In the data rows, the value 128 means zero.
Some points, one per row:
[141 140 102  65  71  91 146 189 119 124 127 103 155]
[ 70 134 100 121  94 138 149 110 109 109 126 187 133]
[ 86 148  43 111  75 127 164 113 126 101 143 183 162]
[170 142 149 137 151 122 125  97 124 126 150  79 109]
[140  28 255 130 150 127  69 230 195 195   0 189 201]
[ 62 111  49  82 106 125 174 104  84  90 137 135 184]
[130 128 129 173 123 123 119 126 141 127 127 155 133]
[164 123 129 174 159 140 111 126 126 137 131  90  99]
[114 130 146 154 168 127 117 126 126 112 107 135 133]
[205 106 255 210 211 127  38 126 176 147 147  53   0]
[103 143  80 112 100 141 164 109 108 134 127 184 166]
[111 125 125 148 132 138 123  85 117 108 113 135 135]
Here are 16 more points, each followed by its number:
[130 127 255 130 195 190  50 126 163 143 129 119  55] 0
[160 132 186 172 162 161  98 134 127 126 135  86 120] 1
[130 137  49  83 123 134 168  97  89 126 122 218 179] 2
[142 124 129 107  73  85 128 176 138 139 111 151 180] 3
[124 127 134 149 132 150 126 101 134 127 132 157 116] 4
[132  99 129 160 148 146 110 104 141 108 109 147  93] 5
[173 127 187  83  75 174 108 163 147 113 131 135 133] 6
[186 112 129 130 135 127 125 182 157 162 128  99 127] 7
[117 101 140 156 160 155 132 126 129 107 122 135 121] 8
[157 132 126 120  75 188 128 145 121 106 127  63 117] 9
[130 205 212 130 192   0 132 231 171 180 224   0 133] 10
[ 84 169  83 110 110 121 170 110 118 116 153 172 133] 11
[145 141 123 130  82 127 132 133 148 134 138 107 127] 12
[165 123 173 130 131 144 103 145 150 134 112  90 120] 13
[138 135 105 130 106 121 124 135 125 138 157 110 109] 14
[120 219  25  47 123 127 194 117  86 126 230  35 172] 15
Which three of these numbered points are nearest to each point below, looking only along the 3 directions in which the first points spread most? Their numbers follow each, nearest first.
[ 11 126  15  41 123  95 192 112  94 110  97 135 217] > 2 11 3
[130  42  82   0 123 127 201 209 115 174  76 135 185] > 3 6 12
[255  94  41   0  60   0 190 255  94 255 127  13 214] > 10 3 7
[130 123 248 209 176 171  81 126 177 142 135  41  53] > 0 1 13
[ 42 140   4 130  64 120 169 107 126  97 123 235 133] > 2 11 4
[130 148 215 206 123 165 103 126 125 126 157  35  42] > 1 0 13
[216 137 255 181 183 158  64 128 165 135 139  36  72] > 0 1 13
[116 122 111 138 105 113 132 125 134 103 138 133 145] > 12 14 4
